One vector is turned by the same rotation once a step. Each row is the vector after some number of steps, and that number follows the row.
The counts run from 0 to 265.
[107 139 184 147 153 136 124 109 136 125 133 152 127  97 115 121 140 130
  93 142  63 125 116 187 137 120  87 133 101 107  93 118 176 163 107 152
 122 119 110  88 168 127 117 143 135 122  65 159 180] => 206
[129 118 120 129 139 127 128 159 140 168 121 115  69 163 109 147 137 170
 123 111 146 194 124 118  82 133 102 138 121 101 131  97 152 143  90 133
 153 154 131 192 114  98 168 108 116 139 107  89 134] => 94
[155 109 140 144 166 136 123 118 151 134 127  93 157 159 125 129 108 129
 163 102 167 219 151  96 102 126 106 123 121  62 117 152 107  96 114 128
 128 151 161 117 158 158 140 133 156 117 161 151 138] => 261
[103  97 202 172 126 131  98 123 116  89 149 136 131 189 134 141 189 129
  92 123 128 165 136 129 105 136 152 112 119 109 138 137  96 172 102 122
 153 140 112 135 166 106 164 123 112 150 116 171 116] => 103
[157  92 143 107 109 100 158 172 159  97 162 120 152  93 137 126 140 141
 136 173 116  58 117 139 145 130 142 125 165 150 143 124 146 112 129 183
 127 161 146 118 154 108  96 127 158 169  96 105 126] => 70
[ 86 117 151  76 149 113 121 156 152 157 126 133 140 159  99 163  71 105
 121 106 123 144 138 140 123 127 135 181 135 134 137 120 119 175  78 159
 128 105 104 110 160 134 109  74 124 157  99  92 135] => 197
[170 135 136 121 153 188 156 136 103 129 150  96 155 148 126 149 144 138
 168  74  88 136 126 104 113 148  50  92 114 135 143 151 155 129 129 123
 131 127 139 141 115 105 139 141 163 133  98 161 119] => 253
[ 90 104 144 139 129 108 107 139 110 175  96 124 104 141 113  73 133 128
 143 134 131 148 132  90 126  80  93 166 128 108 121 148 158 100 202 106
 100 159 127 160 129 129 132  93 101 109 149 105 143] => 140
[138 116  80 139  95  64 114 138 153  49 135 165  80 128 120 119 149 141
  89 156 127 137 133 126 137 132 150 149 156  86  80 113 110  91 133 140
 149 115 143 125 139 117 150 143 110  96 118 148 128] => 222
[128  87 136 189  96 122 201 135 176 148 111 104 129 105 156 138 166 155
 114 133  99 167 153 134 101 113 139 194 141 114 108 111 143 133 155 137
 147 122 128 130 128 130 150 101 151 128  93 102 162] => 53
[ 82 118 133  63 155 115 113 150 133 157 147 140 132 158 109 173  61 104
 129  91 112 132 138 130 114 137 147 163 138 153 138 122 119 184  84 156
 133  85 100 102 150 126 112  92 116 146  94  93 120] => 196
[110 101 157 165 119 111  94 173 122 149 147 121 128 144 132 100 174 102
  75 124  90 123 146 123 142 110 128 107 116 158 176 161 152 173 182 134
 123 160  99 118 135 132 143 102  90 168  99 171 117] => 147
[154 126 130 130 151 165 141 114 139 143  97 106 130  67 115  98 106 156
  95 144 117 128 159 106 185 191 105 136 119 105 113 129 126 107 127 136
 164 119 108 145 139 129  88  90 128 103 180 171 105] => 159
[131 118 143  55 188 159 110  74 108 145 135 153 127 154  91 115 136 157
 150 111 129 108 113 159 151 162  68 125 112 128 115 113 123 115  98 117
 130 153  93 155 110  98 104 154  96 105 141 129 120] => 246
[150 117 178 143 124 158 103 118 133  89 149 103 202 175 153 152 195 124
 123 135 122 170 160 124 115 124 128  93 110 142 147 145  92 153 140  91
 131 119 130 120 138 108 116  96 117 149 166 137  93] => 106
[147  99 154  68 105 140 116 149 112 119 124 145 151 167  90  96 135 151
 132 104 162 109 152 145 156 103  85 151 153 114 161 125  83 110  87 148
 125 152  79 169 131 123  97 100 115 161 132 107 137] => 242
[162 117  54 107 124 131 124 160  92 156 163 134 111 111 126 116  78 109
 169  98 116 104 103 104  69  95 125 137 170 129 113 152 132 118 172 124
 109 124 183 124 108 152 125 104 134 110 118 139 124] => 133
[128 105 126 139 123 147 109 171 116 153 154 113 159 148 140 108 157 113
  93 119  80 144 168  92 141 126 113  93 105 175 174 175 137 148 187 123
 122 133 122  97 131 131 109  67 100 154 139 148  98] => 149
[ 98 164 166  89 161 106 103 160 153 128 148 149 148 104  92 182 120 107
 152 162 143  65 121 155 133 155 136 108 122 148 142 139 161 136 129 129
 151 149 130 126 134  89 163 153 120 125  85 156 103] => 25
[ 88 100 163 163 135  99  92 162 113 149 147 126  98 149 116 107 167 112
  79 129  97 129 130 124 143 122 145 118 112 155 165 155 156 169 171 142
 115 178  92 126 137 131 153 117  91 153  98 182 119] => 146
[ 91  89 117 128  92 156 166 123 107 108  89 170 116 150 124 150  86 131
 127 116 151 104 151  93 134 163 143 144 147 182 140 162  83 111 123 101
 163 105 139 143  83 101 134 120 132  75 142 159 103] => 14
[146 102  70 139 109  76 120 117 154  64 140 151  84 130 133 119 126 136
 100 140 124 142 133 111 139 153 160 152 153  87  67 118 113  86 119 142
 153 118 146 107 131 139 136 149 122  80 131 162 121] => 221
[108 156 133 114  73  99 101 169 129  82 103 165  99 128  95 161 109 125
 130 139 197 113 142 131 108 111 152 165 154  99 121 127 120 116 111 101
 158 103 118 173 106 112 188 120 121 105 105 135 125] => 180
[175  88  72 144 121 101 153 115 158 102 140 125 118 120 144 105 112 145
 128 139 132 172 139 103 138 138 146 156 158 108  80 133 120  67 138 155
 134 132 161  86 136 158 127 138 150  94 153 150 135] => 219
[154 132  89  78 158 114 110  93 109 138 160 151 104 153 111  99 141 129
 143  74 132 121 119 143 165 129 106  94 118 119 120 112 134 105 110 160
 104 161  87 116  98 154 148 203 116 113 140 159 137] => 83
[162 121  94  78 103 130 153 152 109  74 138 105 132 113 145 123 102 128
 164 118 105  75 112  74 170 173 107 135 161 142 134 125 146  86 135 176
 126 125 129 137 142 114  80 138 167 130 128 108 107] => 73
[123 107 203 167 120 143 101 130 123  84 145 120 167 175 143 148 208 124
 100 128 128 169 155 135 109 121 141  98 126 114 149 145  93 174 112 108
 138 132 111 134 152 109 148 114 115 158 126 155 111] => 104
[130  97 116 134  94 100 173 156 140 127 140 114 126 129 160 130 202 142
 144 133 129  87 137 133 143 128 160 122 154 147 182 101 137 114 158 172
 132 175 104 148 118 114 145 147 126 175 123  76 117] => 233
[122 104 117 162 112 111 170 125 165 150 119  99  90 114 152 166 144 148
 107 142  97 181 126 153  85 112 158 175 135 127  91  84 163 159 107 135
 143 121 127 131 118 118 145 113 133 127  99  97 151] => 51
[123 170 114 107 153 125  87 102 130 133 154 159 112 114 109 140 126 113
  99  84 108 153 142 160 142 120 130 135 104  88  87 107 124 168 106 136
 125  80  88  82 134 174 169 153 119 108 113 179 146] => 41
[ 70 129 153  91 140 122 106  95  97 148 146 136 122 137 141 158 129 103
 187 132 167 119 118 112 129 133 162 143 114 159  95 110 172 139 160  97
 119 120  81 125 106 114 180 173 118 110 148 128 120] => 186
[164 116 137 144 144 160 140 131 154 158 109  90 148  60 111  89 107 154
  98 142 132 144 164 101 180 169 104 143 121 104 122 127 134 108 132 150
 158 132 111 144 142 133  80  78 136 130 174 154 112] => 158
[133 104 120 117  75 120  97 117  90  81 157 145 126 138 160  99 181 148
 150 188 149 130 131  97 133 102 135 112 139 153  88 106 162  79 167 115
 114 125 131 113 136 114 119 136 123 115 174  89 101] => 227
[164  93  61 133 121  90 141 117 162  78 146 133  96 122 142 116 112 128
 119 134 121 167 136 102 141 147 155 154 155  99  68 122 112  79 136 142
 148 117 157 104 135 148 135 142 132  81 148 167 125] => 220
[133 138  70 160 141 106 168 118 167  98 101 125 113 148 154 166 116 120
  95 129  56 176 124 137 116 121 110 104 102 153 111 123 144 135  79 128
 113 112 164  84 100 120 109 150 131 108  93 101 149] => 213
[128 150 108 121 167 154 152 133 126 116 124 109 118 173 115 169 108 127
 149  75  83 156 112 103 100 164  73  91 108 132 148 146 136 145  87 121
 138 114 164 137 107 100 142 143 152 115  92 141 109] => 255
[ 66  83 136 133 158 124 102 105  98 175 125 129  90 140 123  81 132 120
 154 129 119 151 119  83 141 124 121 149 117 130 112 136 169 117 201 110
 111 169 115 127 131 135 136 120 101  92 155 140 117] => 142
[102 146 135 151 158 132 157 154 148 126  98 122 116 179  96 172  97 130
 126  93 116 169 115 125  76 136  80  88 106 105 160 143 117 138  61 126
 143 139 171 140 141 101 149 136 148 124  92 108 138] => 257
[113  91 116 141  93 167 187 134 108 129 100 150 126 127 134 135 105 133
 129 105 151 105 156  91 124 162 130 146 147 179 151 156  91 110 146  98
 163 104 139 148  78  98 130 116 144  87 143 159 109] => 13
[ 63  93 139 145 158 106  81 111  94 163 142 139  68 151 122  98 126 109
 110 120 104 130 103 100 137 142 152 134 103 136 117 141 162 155 180 128
 120 177  99 124 131 122 152 141  83 114 122 178 124] => 144
[121  96 162 157 134 143 155 148 147 170 105 107 102 151 119 133 168 177
 131 118 141 192 154 108  99 134  87 153 130  77 134 120 136 112 143 126
 155 152 134 185 129 104 178  98 135 139 126  92 146] => 96
